[ -2  -5   7   0 -13 -33   5] Out: 7
[ 40 -13 -38 -22] Out: -38
[ 37  -3  31  14 -25] Out: 31
[ -8  20 -40  18] Out: -40
[ 11  -7 -14  35   2 -13   0] Out: -14
[ 1 33 33  1] Out: 33
[-8 34 15  6 11] Out: 15
[ 13  29 -35  -5  33 -21] Out: -35
---
array([7, 9, 2, 7]) ⇒ 7
array([-16,   9, -37,  36,  16]) ⇒ -16
array([40,  9, 66, 46, 84,  4]) ⇒ 40
array([13, 79, 60, 65, 33,  8]) ⇒ 13
array([  7,  -4,  36, -29,  31,  32]) ⇒ 7
array([-36,  47,   1,  24,  -4]) ⇒ -36
array([ 50, -33,   2,  26,   4, -13, -21]) ⇒ 50
array([86, 11, 90, 21, 92, 42]) ⇒ 86
array([  82, -651, -600,  726,   28]) ⇒ 82
array([351, 153, 425, 201, 379, 957, 454]) ⇒ 351
---
[[-25, 0, 11, 26],
 [-25, -36, 10, 16]]	-36

[[-10, 13, 24, 5, 8],
 [-13, -14, 33, -4, 10],
 [7, -3, 15, -7, 21]]	33

[[18, 2, 1, -21],
 [-9, -4, -8, 9],
 [-34, 3, -5, 5]]	-4

[[10, -20, -13, 4],
 [-7, -18, 10, -32],
 [1, -6, 7, 6]]	-18

[[29, -13, 10, 2, 12, -1, 1],
 [24, -23, 25, 7, -10, -15, -7],
 [-10, 3, 1, -7, 6, 38, 0]]	-10

[[34, 18, 17, 13, 9, -32],
 [-35, -21, 0, -20, -12, 10]]	-20

[[11, 22, 17, 34, -22],
 [-31, 36, -8, 16, -6],
 [-34, 7, -23, -22, 19]]	-8

[[-11, -11, -8, -33, 14, 8],
 [-2, -1, -14, 9, 6, 8],
 [-2, -10, 7, 9, 9, 8]]	9

[[3, -22, -9, -5, -20, 15, -1],
 [2, 9, 4, -31, -1, -7, 17]]	-1
---
13,12,4,32 ==> 13
-25,-29,-21,24,-23,22,21 ==> -25
37,-15,4,-2 ==> 37
12,-28,-31,-28,-11 ==> 12
-1,-4,14,-41,-12,15 ==> -1
5,-31,31,-3 ==> 5
---
4,4,6,5
8,2,8,7
6,7,5,7
-> 6

9974,6782,4037,6172,5800,4893,5016
3024,4274,4745,2567,6884,4765,6881
7142,3488,4889,7138,5266,7417,5429
-> 4037

28,36,-3,25,-8,31
-19,-26,9,-35,-11,25
-11,-18,-11,14,-2,4
-> -3

833,523,833,470,134,486,646
779,810,779,587,823,754,592
826,546,826,628,194,564,574
-> 833

933,479,844,721,244,934,581
809,543,633,844,562,795,920
659,901,967,817,868,562,712
-> 844

11,16,14,193,87
135,37,26,145,110
23,70,28,148,156
-> 14

5,4,0,6,3,5,6
5,7,2,2,7,7,5
3,5,7,3,6,1,4
-> 0
---
[8339 6214 5401 6099 2804 7467] >> 6099

[[3277 7939 4511 5019 4112]
 [5464 2603 4880 2775 5161]] >> 4880

[ -66  123  559 -857 -397 -658] >> -857

[[-27  26  11 -13]
 [ 37  13   6  18]
 [ 11  18  18  22]] >> 18

[121 790 933 104 457 469 856] >> 457

[[6275 8357 3565 3661 2770]
 [4470 6468 4714 4035 8123]] >> 4714

[-212  322  798 -722  198] >> 798
---
[785 652 730  49 361 351] >> 785, 351

[[2628 4143 4230 5089 4257 7893]
 [2406 5502 4305 4015 3005 3346]
 [6106 5113 7562 2421 4983 6381]] >> 2628, 6381

[105  56 992 424  83 412 729] >> 105, 729

[1410 8614 6723 9131 6994] >> 1410, 6994

[[59 45 94 81 61 66]
 [64 15 24 20 53 73]] >> 59, 73

[[3456 5696 8061 3519 2312 3877]
 [2583 7804 1937 4122 3285 7412]
 [5131 8021 6904 4293 6687 1040]] >> 3456, 1040

[ 272 -889 -550  691] >> 272, 691

[678  46 318 854 273 479] >> 678, 479

[51 17 81 58 12] >> 51, 12
---
-10  -36    7  -20   -9   -8 Out: -8
 30  -28   -1    9    1    8 Out: 8
 25  -12  -27  -26   34   -6   15 Out: 15
 -5   -8  -32  -13  -29   -1  -22 Out: -22
36   6   2  26  17  -5 Out: -5
 25    4  -11   37 Out: 37
39   2   4  32 Out: 32
 25  -11  -36   30 Out: 30
---
17	77	55	69	25
22	74	52	72	23
-> 77, 17

91	77	67	15	48	75	80 -> 91, 15

32	-32	-22	17	40	41 -> 41, -32

5	9	8	6	6	6
1	2	4	8	6	4
-> 9, 1

5	2	7	8 -> 8, 2

31	-11	7	3	16	-28	4 -> 31, -28

-23	15	-44	28	6	24	-21 -> 28, -44

237	58	131	4	84	148 -> 237, 4
---
[[-602  350 -372 -206   90 -162  402 -205 -183   91 -171  164]
 [ 342  190  154  361   90  -23 -418 -228 -404 -290  467  446]
 [-524  211 -434 -244  340  -43  249 -596  109  -10 -263 -403]
 [-553  501 -338  -17  167 -170  244 -374 -260  -88   24  407]
 [-551  258 -508 -395   75  -78  294 -306  175   79 -412 -350]
 [ -55 -315 -120 -175  119 -241  -28 -456 -317  173 -248 -246]
 [  18 -350 -121 -236   -1 -260  -33 -289 -287  245 -317 -235]
 [-525  216 -453 -260  303  -47  240 -575  131   -7 -294 -398]
 [-258   16 -343 -220  413    2   51 -719  169  -34 -269 -649]] value 446

[[154 133 155 154 153 134]
 [213  93 216 211 205  94]
 [ 53 222  49  55  61 221]
 [152 137 151 152 155 138]
 [149 164 161 143 118 161]
 [149 138 149 150 151 139]
 [150 142 148 151 155 142]
 [112 175 116 109  98 174]
 [ 93 191  88  97 110 191]
 [152 152 149 154 162 150]
 [152 135 151 152 152 137]] value 94

[[ 16  17   7  20   7  -5   8]
 [ 15  -4  35  15  10  35  11]
 [ 11 -17  27  47  10 -12   8]
 [ 14  12  19  -2   9  13   9]
 [ 34  -5  11   4  16  -7  10]
 [ 12  25  27  25  -7 -10   9]
 [ 13   9  12   4   9  41   8]
 [ -3   5  -2 -23  15 -15   5]
 [ -3  15  27   6   4   4  11]
 [ 18  11   4 -17  13   5   8]
 [ 12  12 -23   3  11 -37   9]] value 11

[[67 78 80 67 93 70 77 74 76 70 63 61 68 69]
 [76 52 48 78 19 70 55 61 57 71 85 91 74 73]
 [68 78 79 67 91 70 76 74 76 70 64 61 68 69]
 [76 53 49 77 21 70 56 61 57 71 84 90 74 73]
 [73 62 60 74 47 70 64 66 64 71 77 80 72 71]
 [70 71 71 70 73 70 71 71 71 70 69 69 70 70]
 [72 63 61 73 50 70 64 66 65 70 76 78 72 71]
 [76 53 49 77 22 70 56 61 58 71 84 90 74 73]
 [68 77 78 67 89 70 76 74 75 70 64 62 69 69]
 [74 59 56 75 37 70 61 64 61 71 80 84 72 72]
 [76 54 50 77 24 70 57 62 58 71 84 89 73 73]
 [69 72 73 69 76 70 72 71 72 70 68 68 70 70]] value 73

[[ -5  -9   7  -8   5 -11  -8 -13  -3  -2  -6  -4  -3 -16]
 [-12  -8  30 -17  17 -20 -10 -30  -7 -19 -26   7  -6 -27]
 [ -5  -7   0  -6  -1  -8  -5  -8  -4  -4  -4  -6  -4  -7]
 [ -5  -8   2  -7  -1  -9  -3  -9  -4  -3  -5  -5  -4 -10]
 [-10 -12  44  -9  11 -14   0 -30  17 -21 -25   4   0 -37]
 [  9 -21  -6 -30   5 -31  -9  -8   7  14 -24   6 -29 -27]
 [-20 -14  35 -18  11 -25  18 -22  15 -35 -33   9  -4 -34]
 [-11 -12  44  -9  10 -14   0 -29  16 -20 -25   4  -1 -37]] value -27

[[6041 5972 6678 3641 4949 2824 4719 5026 4787 4280 2681 2651 3307 5464
  5935]
 [7032 4370 3789 3811 4487 5849 4126 4992 4401 5251 5070 1754 6076 3034
  6395]
 [5433 3637 3550 3658 3875 6689 5905 7386 4160 6054 5231 4760 5276 3832
  4000]
 [3048 5822 7037 5992 6369 5520 7259 3490 5902 3036 4979 6117 4455 7072
  4607]
 [3681 2832 4769 5790 5457 5450 5243 5309 4920 4368 5654 6879 6216 4102
  4014]
 [1595 5932 4197 5786 5228 4413 4853 6803 5503 6266 4631 7512 4628 4578
  5803]
 [4863 5886 4857 3124 2829 2444 5393 6108 2514 5271 4067 5637 4307 6530
  5349]
 [5975 4134 3322 6002 5224 5866 6719 4115 5249 8018 4946 3902 5006 4621
  4760]
 [5939 6594 3458 6130 6257 3847 3673 3828 5580 5962 5053 4546 4670 4596
  6576]
 [7194 6301 6010 4196 5345 6937 3654 3704 5541 3844 5669 2734 5615 4625
  5895]
 [4081 5752 4437 5847 5727 3477 6709 5477 6229 6062 2975 5747 2438 7254
  4988]
 [2481 5852 6157 6002 3938 3173 2116 4365 4561 2866 5777 8052 6236 4032
  5479]] value 6395

[[1 1 1 5 1 6]
 [1 1 1 5 6 1]
 [3 8 3 1 1 1]
 [1 1 4 2 1 7]
 [4 7 2 1 1 1]] value 1
---
1522  6650  5760  7152
6918  7519  5409  6085
2326  8480  7716  6008
-> 7519

47  32  79  63  12
73  62  22  56  68
-> 32

 58   34  231   23
 81   44  191   52
-> 34

 24  822  481  369  452
876  895  788  294  501
830   42  299  450  420
-> 895

80  50  13  86  70  54  32
64  67  20  73  66  45  58
-> 50

 868  -195   363   408  -250   927   999
-799   432  -448  -517   659  -841   988
-> -195

5168  8855  5057  6822  4711
2049  8236  3332  5055  7672
-> 8855

5  9  2  7  2
4  4  3  2  6
2  0  8  2  4
-> 4

 21   53   54   18   10  217   12
 31   22   67   23   29  158   39
 49   37   37   22   12   94   19
-> 22

455  277  564  180  693  137  276
741  412  330  384  625  341  802
-> 277
